The rows of Z fall into 3 groups, which share some directions, and each row is roughly a mix of its group's hidden directions.
Z, 93 rows:
1.245	-0.959	1.523	0.362	0.420	3.736	1.290	-2.185	-4.015	-0.317
3.586	-0.806	-1.109	2.188	0.296	-3.779	-2.137	-0.381	1.731	-0.327
3.048	0.494	-2.168	1.262	-1.296	4.172	0.549	2.240	0.092	-1.212
-0.484	0.293	-4.061	0.061	-2.039	-2.251	0.249	1.584	0.520	3.582
0.366	-0.753	-4.180	0.946	0.675	-1.111	1.911	-2.416	3.152	1.236
0.169	2.224	-1.010	0.324	-1.585	2.771	0.541	2.125	4.034	2.083
1.812	-2.337	-3.812	0.641	-0.717	3.133	1.575	-0.183	-0.050	2.275
-3.721	1.865	-2.110	0.738	1.386	-2.483	1.225	0.594	3.074	-0.062
1.667	-1.743	2.812	1.527	0.069	-0.296	-1.725	3.456	0.376	-3.241
1.237	2.134	1.153	-0.431	1.092	4.546	2.746	1.791	-0.526	-1.106
3.503	-1.634	1.338	-1.525	-0.690	-0.622	2.803	0.721	-3.034	-2.053
1.053	-1.643	2.276	0.733	-0.671	-2.171	-1.989	4.516	0.540	-1.540
-0.261	1.274	-0.426	0.896	1.342	-5.217	-1.268	-1.001	2.257	-1.520
4.362	-1.785	2.537	0.024	-0.592	0.045	-0.391	-0.231	-3.508	-0.438
0.408	-1.543	4.307	0.130	-1.165	1.116	-2.260	1.654	3.135	0.565
-2.360	3.223	-2.063	0.084	-0.863	-0.532	-1.280	1.524	4.043	0.398
-0.154	-2.167	1.712	0.353	-0.132	3.899	3.749	0.179	-0.600	-2.065
-3.847	-1.265	-2.759	-0.531	0.836	2.930	1.287	-2.163	1.199	0.599
-0.803	-0.607	-1.052	-1.178	1.575	-4.342	0.536	-0.375	-3.837	-1.312
-1.180	3.991	-2.374	-0.115	-0.210	-0.473	0.386	2.161	3.657	0.526
-1.572	0.952	-3.266	0.739	-0.272	0.486	-2.572	-0.464	1.987	4.004
-2.221	0.549	-2.963	0.594	0.987	-3.601	1.283	-0.162	3.407	0.349
2.181	-3.541	-0.495	2.832	0.356	2.134	0.468	-3.227	0.745	-0.526
3.671	0.360	-2.037	2.261	-0.366	-3.531	0.499	0.826	1.443	-1.797
3.280	-2.921	-3.039	1.971	-0.323	-2.034	0.744	-1.411	1.244	0.981
3.939	0.885	1.794	-0.605	-2.697	0.176	-3.127	1.284	-0.629	1.643
-1.658	-0.687	2.470	-0.015	-0.323	5.418	1.105	0.284	-1.119	-0.617
3.039	1.023	-1.390	-0.793	-2.488	0.963	-1.075	3.369	2.932	-0.804
2.082	-5.440	1.639	0.714	-0.586	0.360	-0.162	-0.232	-2.010	-0.008
0.246	1.739	3.913	-1.222	-1.343	0.977	-3.056	0.805	-2.055	2.202
-0.911	1.996	-0.477	1.718	-3.022	1.767	-2.482	-1.106	1.895	3.238
-0.389	-0.102	1.825	-2.263	2.744	-2.905	1.118	1.696	-2.248	-2.819
0.664	-1.196	3.817	-0.745	-0.041	2.495	1.199	-0.301	-3.093	-2.719
1.916	2.011	-0.083	1.914	-0.087	1.248	-3.285	2.896	2.942	0.964
-0.053	0.045	-0.834	-0.785	-1.568	4.423	-1.096	1.950	-1.273	3.428
0.375	-1.356	4.008	-1.418	0.337	-1.829	-0.549	3.219	-2.696	-0.512
1.927	1.278	2.672	-1.025	1.332	-1.138	1.363	-1.811	-0.546	-4.435
-0.532	0.962	0.754	2.590	-1.570	0.249	-3.819	-0.796	3.811	-0.977
1.302	0.618	-2.575	1.532	0.840	-0.970	2.937	3.188	1.990	-2.502
-1.261	0.491	-0.013	-2.317	-1.020	1.538	-2.466	-1.030	-3.871	2.996
-3.828	-1.822	0.167	-0.991	2.109	3.010	2.256	-1.463	-1.395	-0.194
0.767	1.095	4.270	-0.150	1.134	2.232	-0.126	1.479	-2.570	-2.566
-0.708	-1.220	-1.276	0.950	1.369	-4.532	1.096	-2.705	1.314	-2.130
-1.638	4.058	1.349	-0.117	-0.552	-2.312	-2.194	2.158	1.874	1.448
-1.787	3.601	-2.466	-0.322	-1.819	-1.092	-0.586	1.239	1.401	3.320
-1.051	1.197	-1.306	2.359	2.175	2.026	3.441	2.288	-0.768	-2.325
-1.728	0.122	-3.148	1.757	-0.020	-2.304	-1.572	1.057	3.035	2.757
-0.386	-0.984	0.716	0.912	-0.006	0.383	-1.735	-2.043	5.534	-1.137
-0.435	-3.078	-0.641	0.098	-0.587	3.973	3.229	-1.665	-1.354	0.684
-1.386	1.960	-2.329	0.624	-1.271	-0.871	-1.244	-0.261	4.860	1.588
-2.111	0.195	-1.118	1.527	1.273	-4.631	0.202	-0.596	3.030	-0.996
1.359	1.412	-2.171	1.630	-0.114	-4.298	0.671	1.633	2.869	-0.815
0.095	-0.589	-4.451	1.234	-0.932	1.102	0.781	-3.314	1.798	1.764
-0.237	2.541	2.846	0.463	-1.305	0.167	-2.325	4.216	1.402	-0.081
-1.591	0.387	1.995	0.365	0.498	4.561	-0.679	-1.364	-3.375	-0.394
1.987	-3.162	-0.059	1.165	-0.945	3.943	-0.665	-1.922	-1.925	1.455
-1.273	-0.089	-2.093	1.356	0.799	4.445	1.807	0.325	-1.673	2.701
-0.016	0.335	-2.563	0.194	-0.802	-3.742	-0.722	-0.372	2.733	3.495
0.214	-2.467	-1.096	1.057	-0.814	4.744	-0.541	-1.722	-0.663	2.530
2.870	-1.425	-2.282	0.924	-1.236	4.724	0.587	0.177	-1.075	0.005
-2.984	1.396	1.130	0.777	2.435	-4.271	1.427	0.214	0.696	-1.495
2.108	-1.642	3.264	1.170	-1.152	3.156	-0.586	1.353	-3.014	0.026
-2.848	0.890	-0.705	-0.924	1.178	-3.950	1.134	1.235	3.401	-0.297
-0.420	1.222	4.195	-1.824	-0.423	-0.540	-1.843	1.522	-1.930	3.034
-1.094	0.184	-0.945	-2.580	2.156	-4.320	1.388	2.101	1.333	-1.225
0.208	2.650	1.605	-0.934	2.282	0.136	1.540	2.321	-2.687	-3.316
3.113	-0.248	-2.011	1.810	-0.223	-3.754	0.724	0.169	1.846	-2.556
2.796	-0.923	-2.035	-2.648	-0.840	-2.474	2.370	-0.918	-2.858	0.654
1.559	-3.786	1.853	0.747	1.566	1.374	0.005	-2.555	0.666	-3.105
2.188	-2.106	1.696	0.845	0.979	2.496	0.714	1.900	3.017	-2.912
1.758	3.996	1.301	-3.173	-0.297	2.129	-1.360	1.127	-1.773	-0.042
-1.849	0.811	-2.554	1.962	-0.039	-0.557	-2.718	0.664	3.125	3.059
1.083	0.711	2.757	-2.590	-0.905	1.989	-0.864	0.404	-4.460	-0.382
0.895	-1.653	2.482	-1.972	-0.928	1.307	1.927	0.605	-4.461	-1.257
-0.250	-0.707	1.112	-1.809	2.869	-1.168	1.695	-1.941	-3.890	-2.296
-1.337	1.771	-1.602	1.993	-2.770	-1.514	-3.453	-0.086	2.102	1.984
1.847	-2.916	-0.415	-0.264	2.192	-0.665	2.077	1.946	1.695	-3.651
1.423	-0.073	3.334	-1.896	0.090	1.014	1.107	-0.948	-3.626	-2.942
5.417	-1.536	-1.122	1.708	-0.740	0.190	0.557	1.757	1.355	-0.118
4.379	0.904	0.194	0.021	-2.211	-0.167	-1.355	3.075	0.001	2.338
-0.218	2.597	-3.833	0.646	-1.114	-1.594	0.359	3.624	1.407	0.883
0.049	1.072	1.117	1.100	1.368	-3.265	0.961	0.599	0.637	-4.886
2.242	0.855	1.609	1.299	1.072	-4.112	-1.508	0.439	1.438	-3.014
1.607	1.540	2.720	-1.152	-2.031	0.548	-3.310	0.966	-1.305	3.165
-0.714	0.551	-1.953	2.132	1.240	-4.949	1.038	-0.978	1.091	1.811
-0.540	0.061	-0.729	-0.352	1.895	-1.613	3.861	4.198	1.319	-0.552
-4.639	-0.582	1.562	-0.805	-0.329	2.868	-0.617	-0.800	-2.350	1.374
1.524	-3.172	1.733	-0.437	1.568	0.166	0.841	1.827	3.521	-2.684
-3.041	1.818	-1.041	-1.320	-1.083	-0.059	-2.251	2.729	-0.572	3.509
-1.450	-3.590	-2.027	0.967	-0.891	3.041	2.121	-1.031	-0.390	2.433
2.248	-1.890	-1.471	-0.163	0.504	-3.562	2.487	1.360	1.941	-2.480
-2.422	1.307	-2.237	0.231	-0.791	1.269	-2.599	1.412	1.224	4.073
-2.210	1.348	-2.106	-0.183	0.710	-3.218	-1.371	-2.558	3.304	-0.580
One row of each group comes first, with its name. Which group is each row after those in?
-1.940	4.892	0.809	0.064	-1.069	-1.480	-2.226	2.135	-0.519	0.490 -> (42)
-0.569	4.234	2.007	0.263	-0.515	0.781	-1.411	3.920	-0.002	1.065 -> (76)
-0.946	1.671	0.277	0.497	0.557	-4.142	0.544	3.367	2.459	-1.598 -> (61)

-1.090	0.790	1.611	1.831	1.998	-4.507	0.269	-1.892	-1.184	-2.143 -> (76)
-4.711	-0.465	1.197	-0.640	0.946	1.315	2.556	-2.422	-0.367	-1.516 -> (61)
0.580	0.468	-3.329	-0.533	-0.788	4.065	1.326	0.007	1.370	3.002 -> (61)
-2.644	-1.574	-0.124	-2.480	0.558	-1.311	0.796	-0.021	0.729	4.784 -> (76)
-3.935	2.614	-0.706	-0.717	-0.189	-0.665	-1.467	0.013	3.773	-1.232 -> (76)
1.996	-1.162	-0.430	1.827	-0.487	3.364	0.994	-1.358	-4.289	-0.280 -> (42)
-0.858	4.617	-1.124	-1.024	-0.632	1.989	1.721	2.111	-0.355	2.334 -> (42)
1.004	-3.234	3.555	1.501	-1.299	-0.183	-3.214	0.659	1.523	-0.736 -> (42)
1.115	-1.620	3.940	-0.138	0.851	2.041	0.082	-0.753	-3.827	-1.478 -> (42)
